In the rows, zero is written as 128.
Which row each row swaps with, under one turn or mirror:
The rows were stretched afterwards, more along some directions than others.
Todat: [ 99 133 115 121 111 157 114 117 126 134 116 147 116 153 133 119 117 184
 122 139 131 168 100 145 134 145 120]
fozo: [ 99 139 107 108 114 146 110 125 135 140 120 153 109 149 133  97 113 181
 115 127 140 144 100 136 136 143 129]
Pon: [ 99 130 117 123 123 143 108 126 141 138 130 146 122 137 117  98  96 171
 106 134 149 161 105 128 136 151 131]
Bopob: [ 99 139 126 141  89 151 136 160 121 149 114 148  95 118 161 102 112 121
 107 128 116 103 130 132  90 156 120]
pesu: [104 136  96 120 109 162  95 118 117 139 104 148 112 149 136 108 114 185
 114 124 124 149  98 137 119 128 122]
lav: [121 112 110 115 122 158 105 136 132 122 109 127 128 157  87 118 124 137
 121 138 149 157  90 156 144 102 135]
Pamo: [150 107  92 130 116 146 106 127 133 130 118 133 113 134 106 131 115 154
 121 134 157 140 102 146 126 105 126]
zer: [ 95 140 138 148 104 162 123 149 125 149 130 154 118 118 163  97 108 126
 114 127 125 111 132 140  99 158 134]
zafa: [133 112 120 118 116 133 107 108 154 117 130 149 130 130  91 116 118 150
 131 133 130 160  76 147 146 108 136]
Rolof: [119 112 155 121 112 149 126 134 149 163 132 136 120 119 106 127 116 114
 126 136 126 139 133 148 121 111 155]
gon: [144 127 140 103 101 121 147 148 146 106 129 115 142 126  95 125 129  95
 125 125 127 145 100 149 151 115 150]
bofup: [141 109  98 124 112 155  91 117 119 135 151 151 132 102 122 147 110 132
 135 143 135 143 114 147 118 100 122]
nuvi: [141 119  85  94  99 147 115 116 105  98 128 121 125 159 103 133 136 135
 127 126 128 135 109 137 130  98 125]
zoz: [ 94 140 112 131 114 154 111 129 126 123 128 146 121 156 129  84 107 169
 105 136 154 140  98 126 144 157 143]
futod: [125 122 116 124 102 135 110 162 112 116 114 126 128 120 103 142 129 118
 115 133 118 131 110 144 139  82 130]
Zinik: [106 141 148 128  87 153 142 152 122 143 110 125 110 119 154 102 124 116
 108 119 111 120 119 143 106 156 139]
viga: [ 90 144 145 117  87 163 133 164 121 147 125 138 102 126 150 103 116 133
 113 140 108 116 127 134 107 150 129]
lop: [ 84 130 118 105 120 155 106 119 129 141 117 147 109 163 124 114 114 171
 107 144 126 155 102 133 128 146 135]
sini: [ 95 139 114 116 119 162 102 122 129 136 105 155 111 157 148 104 114 186
 112 132 131 137  89 117 130 140 132]
kegin: [146 102 107 126  96 153 127 132 136 148 123 134 108  93 102 145 120 115
 138 139 146 140 131 168 112 105 124]
gilu: [ 90 142 134 138 115 142 116 156 129 157 126 163 114 113 156 112 106 144
 113 133 112 117 132 133 101 147 116]
padod: [ 88 140 144 139 101 150 131 164 130 152 106 146  99 108 150  96 124 129
 108 136 127 124 131 147 108 162 121]
benun: [ 89 148 138 110  82 161 139 162 132 158 117 138  96 127 143  99 117 126
 106 134 101 126 111 135 111 141 143]
kiko: [134  97 118 134 129 141 114 127 125 135 103 133 112 122 110 141 127 129
 122 135 137 141 107 159 112 114 128]
paf: [ 89 137 140 128  92 162 126 159 123 152 120 142  93 128 158 106 116 125
 106 146 121 107 128 135  97 161 134]
Puve: [ 90 141 149 144 106 152 123 163 117 143 121 153 111 115 161 109 112 129
 114 129 108 114 131 139 108 155 127]
sif: [144 120 111 121  94 138 140 118 129 120 163 113 116 111 114 128 120  90
 115 136 130 123 144 142 108 113 124]
tonup: [140 120 126 127  89 140 128 141 145 140 134 131  99 100 105 126 114 111
 126 150 138 130 128 159 110 118 121]
lene: [ 94 135 106 116 100 152 116 134 126 132 111 144 103 156 121  99 110 176
 108 130 124 154  96 128 126 145 113]
fivi: [149 136 132  99 107 112 133 138 151 133 127 126 140 113 105 129 127 131
 132 117 117 154  94 158 151  90 135]
gek: [137 104 102 148 120 141 111 124 139 135 136 126 114 125  92 119  98 135
 115 149 159 161 124 154 120 114 118]
ger: [ 95 134 114 131 120 146 109 125 123 131 121 150 110 152 132 102 100 182
 110 127 126 154 100 127 134 150 121]
Bib: [136 111 109 109  98 135 119 117 149 144 127 121 110 128  91 125 123 154
 120 133 124 174 103 132 122  86 113]
Poraf: [136 124 131 117 108 142 115 150 150 142 135 143 126  90 108 126 114 120
 139 121 132 136 119 147 126  87 130]
Lorag: [146 116 128 118  91 123 147 145 158 122 146 105 127 101  85 116 123  84
 105 139 146 150 119 155 139 131 148]
gez: [100 135 141 135 103 148 122 162 119 143 106 157 112 118 157 123 118 126
 117 135 115 112 119 136 100 151 124]
Mis: [123 115 122 125 103 137 122 143 116 127 114 121 111 148  85 135 129 147
 117 120 115 144 111 139 145 109 120]
milun: [127 112 118 144 104 155 110 136 130 140 130 125  96 131  91 113 109 163
 128 140 156 163 104 152 128 131 120]
norab: [148  97 128 119  98 125 140 123 115 123 134 106 112 139 108 125 112 110
 112 129 127 154  93 130 123 142 135]
Rosop: [127 101 144 152  92 162 141 144 147 135 130 108  90 102  93 106 117 119
 116 160 162 154 117 161 121 146 116]
gubo: [ 95 141 143 116 107 159 129 146 126 149 110 157 105 122 160 135 130 137
 125 136 115 112 122 149 109 140 125]
voma: [142 105 127 139  81 168 138 116 121 122 122 107 126 142 131 122 148  99
 131 142 151 146 114 155 111 141 146]
nopun: [132 117  95 104  80 159 116 126 129 118 126 100 110 153  91 117 117 119
 107 147 128 156  96 128 121 101 148]
tar: [138 118 125 130 106 140 139 123 160 128 143 128 125 103  95 131 121  91
 120 149 147 149 113 171 135 110 123]
tev: [129 127 153 131  98 130 131 139 155 136 160 125 127 102  96 108 111 105
 124 131 131 149 110 152 136 136 154]
gute: [151 114 112 103 107 109 134 116 163 134 154 143 105 103  95 126 120 129
 126 144 135 143 127 147 132 106 103]
Vodan: [140 119 121  83 106 149 131 113 158 105 135 119 128 108  86 159 134 119
 122 154 133 158  87 145 154  99 141]
meki: [139 100 136 158 109 120 140 130 150 131 130 110 110 106  93 133 119 110
 112 157 142 171 117 158 138 142 125]
biror: [142 100 116 115 101 160 125 117 123 116 135 115 107 165 117 115 127 125
 121 158 158 130 116 133 124 147 139]
Buto: [104 130 106 128 113 140 116 110 120 138 124 153 111 163 138  92 106 177
 116 125 129 148 102 137 124 154 126]
vuder: [ 93 143  99 110 108 161 107 137 131 134 123 145 117 149 130  86 104 173
 107 124 138 139 104 119 132 141 137]
Funa: [102 138 138 133  97 151 123 150 117 152 122 152 111 119 166 106 106 133
 128 123 106 111 120 132  92 152 115]
zab: [ 96 139 113 118 119 142 107 120 141 137 134 155 124 142 115  87 101 165
 113 133 142 162 103 141 135 158 131]
Pinom: [ 88 146 139 140 103 138 127 180 125 150 115 155 101 106 141  95 113 135
 106 133 121 111 131 138 112 143 117]
sak: [ 96 134 116 123 112 149 120 130 122 127 119 141 118 161 134 100 112 169
 110 134 138 149 101 127 132 168 128]
riza: [133 108 126  95  90 148 140 115 140 130 107 125 100 152  82 150 133 144
 132 149 130 166  97 145 144 110 126]
gafif: [ 98 143 144 132 100 161 128 162 122 151 112 152  96 124 158 108 112 137
 118 137 122 109 120 137  96 157 118]
Vum: [137 104 118 102 106 151 125 118 137 116 129  97 116 158  83 128 127 123
 110 169 161 158 108 135 129 138 133]
mezo: [151 127 122 127  94 136 149 147 140 135 125 112 123 103 117 102 128 103
 130 105 150 136 120 166 126 109 145]
geder: [138  96 117 135  89 150 131 112 132 116 133 102 105 151  89 113 110 110
 113 150 154 168  99 136 123 143 137]
Letu: [138 119 129 103 106 130 129 127 151 123 137 108 123 145  80  91 110 134
 118 127 155 161  98 144 150 133 158]
fatiz: [ 91 133 110 128 112 156 106 127 121 136 116 157 110 145 132 101 105 181
 116 122 127 149 102 142 125 152 122]
sepoz: [142 106 132  79  91 136 139 122 147 126 130 103 119 147  82 134 110 112
 112 130 111 150  84 114 135 107 167]
Tifo: [ 97 128 110 122 105 154 108 118 123 139 134 137 115 153 131  90  95 166
 115 135 131 155 103 123 116 162 121]
vosa: [128 119 129 151 109 153 118 123 133 138 156 134 130 108 111 137 116 117
 121 132 133 128 140 151 135 115 134]
foza: [134 118 141 123 138 133 110 149 145 134 113 129 135 125 111 132 121 161
 131 122 131 149  92 135 159  99 147]
duk: [157 121 118 109 125 109 126 115 159 131 137 151 139  96 105 143 134 119
 141 134 143 137 120 167 130 100 115]
ker: [ 89 134 159 134 109 142 129 154 120 154 114 143 114 138 158 111 114 133
 111 128  96 130 120 136 101 154 139]
tipu: [135 103 120 149 103 150 123 125 119 136 125  96 119 154 105 103 115 119
 110 152 158 167 114 162 120 149 144]
Luza: [135 112 119 148 114 131 126 126 126 115 143 108 137 127  99 114 112 114
 104 129 160 151 114 149 152 119 150]
ruvod: [ 97 136 105 129 108 171 116 129 119 153 108 151 103 158 147  88 114 176
 118 122 140 143  98 145 122 147 140]
nide: [ 88 139 145 131  93 163 126 153 123 146 124 146 101 123 155 112 105 133
 108 132 102 115 119 131 100 156 131]

Swapped with padod: sini
Swapped with ruvod: benun
Swapped with Buto: viga
Swapped with Pinom: zoz
Swapped with fivi: tipu
Swapped with gon: gek
Swapped with bofup: norab
Swapped with nopun: mezo
Swapped with gafif: zab

